One turning vector, and how many steps it has turned
The counts run from 0 to 335.
[ 20 -23 -16  -8 -18   3  11  -8 -17 -20  53  11  17 -51  -7 -30 -13  16
  16 -21  -6  21 -38 -16   2  56 -14  17   1 -57  42 -37 -20   9  21 -19
 -37  17 -10 -17 -36  -4 -25 -12  17 -12 -50  -4  29  13  48]
15
[-29  78  11  24  26 -15 -23  18 -23  35  26   3 -14 -26 -11 -34 -24  24
  14   4 -13  23 -37  25  44  -9 -20  42  30 -24  14   9  -9 -18  26 -13
   8  -8 -33  13  16  37  23 -41 -13   3 -18   4   6  -4  63]
265
[ -1  -6   5 -16 -17 -17  15 -16  29  25  -5 -25  24  13   7  43  36 -20
 -25  -4  10  -4   3 -33  36   9   1 -55 -22   7 -35  28  17 -31 -14  75
  15  48  52   3  22   4   6  20 -23  30  20  34 -34 -12  11]
194
[  5 -66 -13 -25 -15   6  10  -2  15 -72  16  10 -12  -6  -8  -6 -22  -4
  15 -17 -40   3 -27  43   7  11 -33 -13 -22 -13  36 -32 -19  -6   6  -6
  22  29  11  -3  26 -50 -27  33 -16  12  -8 -10  25  38 -58]
46
[ 70 -44 -22 -43  -3  17  17  36  41 -30  15  20 -27 -12 -10   7 -25  -7
  18 -43 -31  38 -36  -3  34   1 -16  -7  -2 -17  23 -21   5  21 -13   6
 -41  24  41 -23  -9 -23 -40  -1  -5 -13  11 -13  28  19 -20]
208
[-18 -76  -8   4 -53  27  10 -13 -27 -23  16  10  19 -35  18  12 -30  11
  23   1  49  -1  23 -16 -23  45  34  -3   3 -17  13   3   8  14  18  39
 -24  16 -11 -60  -5 -16 -47  -8  11  21 -26  -7 -21 -19 -12]
10
[ 21  -9   3 -10  22  62   4  28 -23  -8  43  37 -62  -1   9  -1  27 -19
  47  16 -26   3  -7  39  36  22  21  40  22   3   2   7  28  32 -14 -31
  -2  21   2 -10  19  19  23  15  10  -7  19 -14  42  37 -52]
245
[ 36 -54   1 -12 -26  41  18  17  16  -7  15 -17  20   3  -9  45   2 -19
 -12 -29  31  34  -2 -30  -3  29   0  -2  33  25  21  18   3  48 -38   7
 -64  -1  21   0   8  18 -29  37  24 -36 -23  -6  18  39  22]
331
[-33   9  11  26  -2 -50  -4 -20   0 -17  59  -4  65 -28 -20   8  -9  33
 -20   4  22  -4 -32  13   8  35  16  -4 -26  -7 -13 -10 -46 -49  28  10
  55  33  38   8   5 -15  15 -16 -21   8 -13  -5 -21 -32   8]
27
[  2  17  56  16  25  -3 -31 -28  41  -7   9 -25  60   1 -46  35   6  -3
 -26  -3  11  -8  -7   8  -2 -15 -17 -10   5   9 -18   6 -56 -21 -42  45
  21  10  44  31  24   2 -16 -33 -38 -40  17  -7  -5  -6 -14]
315
[-31  20  48   9   3  -2  15 -51 -10  20 -29 -41  46  18 -18  14  73   8
 -68  16  -3   3   6 -16 -20  -1 -18 -16  -9 -21 -31  16   3  -8 -30  34
  11   6  -4  34 -10  18  21   8  13  10 -12  41  17   3  52]
310
[ 37 -56  -2 -13   1  20  19  23  19 -57  34 -14  29  -2 -25  18  -2 -10
 -19 -17  11  31 -27  -5 -23  25  -1  16  17  12  21 -20 -22  39 -22 -24
 -41 -25  22   0 -16 -12 -33  19  20 -47 -25 -40  46  28  12]
333
[ 22  46  -6  15  40 -33  12  50  21  16  58  12   7 -10 -14  12  -5  26
  -5 -12  10  36 -46  10  60   8  33  21  -8  22 -21   6   7 -28  12 -22
  18  15  47   8  -3  18  47 -33 -11 -12  16 -20  10 -31  30]
227
[ -2 -16  -2 -26   5  13  21  59  -3 -44 -40   9 -22  20  -1 -23 -48  48
  -9 -14  -8  54   0  24 -19 -63   6  26  -2 -16   8   2  27   8  18  -7
  -5 -45 -23 -30 -24 -29 -28 -42   2   7   5 -29  31 -15  13]
95
[ 15   9   1 -12  23 -54  15 -16  36 -29  28 -23  41   3 -35   1  30   1
 -40   0 -25  -1 -48  -2   3   3 -29 -43 -44 -17 -41 -34 -33 -43   7  18
  33  15  52  30  -6 -32  -9 -11 -25  -4  20  -8  15 -12  22]
190
[-36 -43  -9   2 -30  40  18  42 -42 -14  -3  15 -41   1  36   5 -29  21
  36   9  25  15  26  31   4  -1  43  34  21  18  10  31  45  29  24   6
   7   0 -27 -53  30   3  -4   4   7  27  -9  -9  -8  -4 -30]
251
[-42  37  32  15  14  -5  -3  24  -8  19 -25 -12  20  28   6   3 -11  47
 -24  16  37  27  14   1   4 -57  38  22  -6  14 -37  39  32 -24  18  32
  20 -26   1 -18  -7  15  20 -51 -15  13  17  -4 -19 -48  33]
106
[-71  25  31  22 -27 -21 -20 -35 -25  -7  -4 -19  54 -11   6 -32 -16  29
 -14  23  33  -4   8  -9 -28 -25  -9  -8 -13 -35  -2   6 -14 -30  45  27
  -2 -32 -22 -19 -25  -1  -4 -25 -15  12 -40 -19 -24  -6  62]
144
[-31  36  48  26  46  13 -43 -16 -13   6  35  -1 -12 -11 -45  -4  14   1
  26  32 -24 -35 -10  58  12  -6 -14  37  20   1 -21  -4 -42 -18 -15  18
  60   8  -7  29  50   9   0 -29 -33 -13  20  -5   7  -2 -32]
276
[-14 -73   4  -5 -46  24  -8 -13 -19 -34  22  19  19 -31  13  -3 -43  12
  33 -10  29  -1  18  -9 -25  26  17  -2   1 -29  16  -6  -5   3  15  45
 -20  13  -3 -59  -9 -37 -54 -18  -5   7 -23 -15 -25 -12 -22]
9
[ 10 -27  -6 -29 -12  52  28  54  -6   6 -41   3 -59  21  18  22 -24  -4
  15 -19  -3  42  16  -4  24 -29   8  19  34  12  13  44  64  39 -18  16
 -40  -6 -14 -22  20  22 -19   7  10  17   6  15  15  14   3]
89
[-12  25  14 -13  25 -30  16  12  12 -20  12  15  17  13  10 -11  17  47
 -16  15  -9  18 -16  25  25 -37  31  -8 -57 -16 -46  -1  25 -40  29  -6
  47  13  42 -14 -27 -17  52 -18 -24  25  40 -17   9 -21 -20]
230
[-16  19   8  27  -2 -49 -14 -12   4   3  66  -1  58 -44 -24   2 -21  27
  -7 -12  22   3 -49   0  25  46  -4  -3 -15 -13  11 -14 -47 -45  29  14
  26  35  35   9   5  -2  17 -18 -19  -3 -21  -9 -17 -27  30]
26
[ 10 -45 -20  -4 -34  34  37  -9 -46 -11  47   5  -2 -34  13 -11  33  -4
   0  -9  13   1 -10 -21 -18  79   7  19  11 -32  15 -22   6  36   8 -18
 -39  20 -18 -14 -26   8 -19  12  41   7 -50  16  33   8  31]
13
[-12  23  -7  -1 -15 -23  15 -23 -20  21  40  -1  28 -44   4 -20  24  16
 -19 -17  -2  21 -40 -22  25  51 -17   2 -14 -49  14 -15  -2 -14  19 -13
 -18  35  -2   9 -33  19  27  10  19  18 -41  23   9   6  76]
23
[-46  -6  16   7 -13 -39  15 -44 -19 -14  26 -10  52 -12   6   2  35  24
 -33  25   5 -12 -13   6  -1  27  12 -26 -52 -24 -27 -14  -5 -43  28  19
  54  43  19  -1  -7 -22  40  17  -7  46 -12  16 -12 -15  -3]
29
[-23 -28  31 -19 -27  80 -15 -25 -38 -10 -19  13 -16   8  27 -20  19  -8
  30  22   1  -4  44   6 -27 -17   2  25  21 -34  12  20  37  41 -15  10
 -43 -11 -41 -46 -19  16 -14   4  11   4 -20   4  20  45 -11]
127
[ -4 -19  14  27  -1  48 -29  14 -29 -23  49  16   2 -23 -23  -5 -27   2
  33   8  23   8   0  18 -21  18  11  60  57   3  24   5 -27  42  -7 -13
 -34 -31 -19 -22   9  16 -39 -24  10 -50 -28 -40  22  20  -1]
131
[-25  14  58   4  22  56 -10 -31 -27  13 -16   1  -1  32  12   0  71  -1
   4  49   4 -17  50  12  -7 -29  34  19  -5 -10 -45  31  34  12 -22  23
  12  -2 -10 -19 -11  28  28  -3  -3  13  33   5  17  13 -38]
117
[ 20 -88 -34 -24 -23   0  40  48  19 -44   3  -2  -1   4   4  28 -42  14
  -1 -19  23  36   1   2  -1   7  33  -4  -8  20   0   4  26   5  10  18
   2   3  33 -39   7 -43 -42   1   7  19  11 -26  -3 -21 -34]
211
[-25  25   8 -19  13 -18  10  10  10  -4   2  15   9  17  23 -14  23  38
 -13  18 -13  19  -1  10  35 -44  26 -18 -61 -23 -43  12  44 -48  29  11
  36  20  34 -29 -26  -6  60 -11 -18  41  35  -1  -2 -12 -10]
231
[-21  -9  18 -20  -8  38 -17   9   5   0  -5  29 -32  11  41   4 -11   5
  45   6  -5   2  29  29  47 -43  23  -3 -18  -7  -6  34  51 -12  15  38
  10  29  15 -52  14   0  29   3 -29  32  34   5 -18  10 -61]
241
[-17 -30  16 -12  -6 -10  -5 -37  16 -52  35   5  28 -11  -9   5  19   0
   4  14 -26 -27 -13  38  13  15 -11 -27 -46 -24  -5 -20 -28 -30   5  18
  59  49  32  10  22 -40  14  23 -26  21  16  -3   1  19 -72]
37
